One turn sends every row of this set to another row. A few are shown first. Where does it send the rows asked after them?
K701: [ 24  18 -35  14  -8 -40  -9  -3  25 -30  -2 -40 -32  -5]
K88: [  8  -9  32 -32   0   3 -23   2  -9 -22 -15  10  -7  12]
K433: [ 23  -9  12  31   6 -37 -17  37  41 -30   3  25 -32  -7]
K133: [  4  33  -8   6 -19 -11 -12  11  16 -28  16 -16 -31 -39]
K869: [ 30  26 -36  18  -3 -40   2  -5  22 -36   1 -28 -24   7]
K306: [ 32  -3 -33  -6  14 -29   3  31  33  -3  -5 -47 -19  27]
K139: [  4 -20  -4  19  24 -15  22  23  20  26  13  -1 -19 -21]
K173: [-11   6   6  -9 -15  11 -10  19 -22 -21   3  -9   3 -22]
K777: [ 40  10 -38  11   1 -47   3  -6  26 -27  -9 -30 -19  -1]
K843: [ 10  -5   4   4   1   9  45  56  17  -8 -26 -14 -22  -4]
K486: [  1 -10  30 -27   1  -4 -30  13  -5 -32  -5   4  -4  25]
K651: [ 27 -24  15  26  -2 -27   0  13   4 -26 -53 -12  -7   8]
K267: [ 22 -19   0  32  -6 -23   1  12  -3 -29 -53  -5 -18  17]
K95: [ -7 -29 -10  19  19 -10  19  37  16  16  11  -5 -21 -20]
K939: [  9  -6  24 -32  -6   2 -30  17  -7 -17 -10   6 -16  32]
K674: [  9  35 -15  10 -18 -14  -2  19  13 -36  22  -9 -16 -36]
K182: [ 18  -9  15  -3  -6   1  44  55  18 -13 -26 -14 -11 -12]
K813: [ 27   4 -29  -2  27 -23  13  21  28  -5  -3 -41 -12  36]
K636: [ 21   0  23 -17 -17 -28  33  17  32 -40   3  23 -44  -3]
K386: [ -5   9   9 -13 -11  11  -5  11 -12 -13   0  -8  -3 -40]
K740: [ -6 -34  -4   5  -2 -27  16 -22  -6 -19 -16   0 -40  11]
K718: [ 31  -6   6 -31  14 -16 -15  46  34 -11   4  -9 -19  44]
K670: [ 33  -5  22 -36  24 -10 -11  35  33 -13  -2   6 -11  35]
K866: [ 17  28 -15   6 -13 -24  -2   8  23 -33  15 -11 -21 -47]
K495: [ -9  13  11 -15 -16  18 -15  16 -18  -9   1  -7 -14 -18]
K890: [ 42  -4 -25 -12  27 -24  13  29  33   2 -10 -32  -8  28]
K115: [ 20  -4  15 -27  29 -11 -11  38  37 -16   9  -9 -11  41]
K967: [ 29  -9  23  31  16 -39 -18  26  44 -20  -2  18 -25  -9]
K202: [  6 -26  -4   1  -4 -30  27 -26  -7  -8 -10   6 -34   6]
K862: [ 11   0  23 -10  -7 -22  24  21  41 -44   3  22 -54   3]

K267 -> K433
K133 -> K495
Where do these go?
K674 -> K173
K386 -> K88
K651 -> K967

One turn sends every row of this set to another row. A few are shown first. Where does it send the rows asked after them?
K921: [ 18  21  18  -2   0   0 -14 -12  -3  15  20  12 -41  10  -3  -1 -38 -41
  29 -29  25  46  27]
K529: [ 42 -27  16  20  13  -9 -42   7 -23 -14  11  -7  -6 -39 -24  14 -20 -28
   6  -2  42  46  21]
K20: [ 27 -20 -25  34  24   0 -17  52 -20   3  -7  -6  -9 -17 -22 -23  21   8
  27   9   9  35  18]
K22: [  2  15  10  20  41 -22 -29  12 -25   4  30  30   9 -31   2 -48  23  11
  57 -31  -4 -13  19]
K330: [ 29  -6 -32  40  25   9 -15  33 -20   2  -7   4   0 -26 -25 -23  19   9
  34  11  12  31  14]
K918: [ 28 -16 -25  38  44  -1 -12  35 -31 -11   6  -1 -13 -33 -20 -26  29   7
  33  10   3  25  11]
K727: [-29   0  26  -4  21   3   8  13 -20 -30  38  20  -2 -38  31 -12  -9 -29
  52 -33  35  14  54]
K624: [  9   1  34  -5   3 -13  -5  -5 -15  21  14   8 -50  13  15  -3 -37 -39
  38 -34  25  45  26]
K844: [ -8  -6  -2  -4  42   8 -18 -26 -30  31   4  43  10 -11  19 -24 -34 -15
  23 -50  10  12  36]
K609: [ 21  -7 -11  34  38   6 -15  36 -27 -10  -8 -10 -17 -25 -35 -11  27  20
  32   8  18  19   9]
K52: [ -1   8   7  15  32 -16 -30  17 -30   7  13  22   5 -35   4 -35  29  22
  50 -23  14 -30  22]
K476: [ 36 -39  28   9  14 -13 -40  16 -23  -9  14 -17 -14 -26 -28   9 -21 -30
   5 -12  36  46  25]
K634: [ 10   6  26  -8   0  -5 -15   0  -5  20  22   9 -46  21   5  -4 -38 -37
  31 -36  13  38  31]
K6: [ 31 -39  35  19  18 -17 -27  13 -29 -12   4 -20 -18 -28 -26   9 -19 -28
  18  -9  41  55  16]
K371: [ 10 -18  27  -2  30  32  28  18 -34  10  31   8  -2 -40  12  -9 -29 -20
  44 -33  36  61  46]
K405: [-17  13  13  17  43  26  27  38 -20  -4  21  18  15 -31   1 -32   1   5
  63 -33  21  44  39]
K895: [ -9  -5  19  29  23 -24 -25  16 -26   2  11  20  16 -28  -2 -43  22  13
  71 -27   0 -15  19]
K156: [ 46 -23  28  23  31 -15 -37  20 -27 -20  21 -11 -22 -35 -21  11 -12 -25
  10  -4  33  55  14]
K664: [ 21 -22 -18  39  26 -11  -9  46 -28  -3 -15  -8 -11 -24 -16 -25  27   6
  39  11  21  34  14]
K663: [ -9  11  24  17  22  11  14  42  -6 -40  26  -3 -14 -28  -4  -2  -3 -25
  46 -14  43  57  39]
K567: [-16 -17   2 -11  46  -2 -19  -9 -31  33   5  35   9  -3  16 -33 -24  -9
  22 -56   4   7  40]
K951: [-14   1  19  -5  53  11 -14 -17 -36  32   5  36  -7  -5  15 -17 -26   6
  34 -56   6  -2  28]
K569: [-13  -6  13  -5  60  -2 -16 -21 -35  18  18  41  -7  -8  25 -23 -29 -17
  26 -55  -2  12  31]
K712: [ 47 -24  32  14  21  -2 -32  19 -31   0  10 -14 -31 -32 -15  23 -18 -13
  10  -4  45  43  15]
K964: [-25 -15  12  -6  48 -10  -7 -17 -36  27  -3  34   3  -3  20 -34 -23 -13
  35 -56  11  11  34]
K408: [ -4  -2  11  21  16 -20 -39  20 -17  -1  21  18  18 -24 -11 -41  21  11
  57 -27  -5 -21  25]
K611: [ 25   9  23 -11  19  -7  -6 -10 -17  14  32   7 -56   6   3  -6 -32 -41
  25 -30  21  48  25]
K93: [  7 -32  13  13  22  14   9  32 -38 -21  33   3  12 -68  13 -14   7  -9
  50  -8  37  25  47]
K882: [  7  13  29 -18  18  -5 -11 -13 -16  13  17   5 -57   9   2   5 -31 -31
  19 -35  36  28  28]
K604: [ -3  16   4  22  18 -17 -38   3 -14  -3  19  30  23 -31  -7 -40  16   6
  55 -26   5 -20  25]

K20 -> K634
K371 -> K405
K624 -> K895
Where do these go?
K604 -> K529
K569 -> K918
K52 -> K712

One turn sends every row of this set to another row. A few are shown first. Where does it send the rows asked after them?
K395: [ 19 -26   8  12  39  -7 -26  14   9  12  -1  -2 -10 -26  27]
K769: [  1   3   0   7 -23  -1 -23  18 -20   0  -1 -16  34   6  18]
K912: [ 15 -56  18 -13  35   2 -31   2  11   7 -21  14   9 -25   3]
K252: [  2   6   2  23  12   2   7  31   9 -14 -18  -7  -5 -26  20]
K421: [  7   8  24 -22 -10  16 -11 -35 -17  21 -31   2 -19  30 -29]
K374: [-11 -22   5   1  -7   2   8 -43  18  44 -12 -18   0  -8 -37]
K975: [ -2 -13  22  -5   9   1  -9  -4 -10 -33 -39  32  11 -50  -8]
K907: [  5   5  19 -17  -3  18 -14 -40 -10  22 -28   6 -25  27 -36]
K585: [  5   0  20   7  17 -12 -28  10 -22 -22  -8  12  -7 -52  13]
K387: [ -4 -15  29 -16 -10 -16  -2 -60 -16  41 -19  -5   8 -20 -19]
K96: [ -1 -12 -26  30  13   7 -39 -10  17   9  17   8   5 -10 -14]
K188: [-20  -8  21 -13 -36   0   8 -26 -13  22 -19 -26  15 -12 -35]
K658: [  3   2  20 -20 -10  21 -16 -29 -11  20 -26  -2 -21  31 -38]
K528: [  5 -22   8   5  11  12  20  20  23  -6 -46   2  17 -10  14]
K308: [ 12  19   2  21   9 -17 -19 -40 -19   6 -11  28  15 -19  28]

K387 -> K374
K252 -> K585
Where do these go?
K975 -> K912
K769 -> K308
K658 -> K421

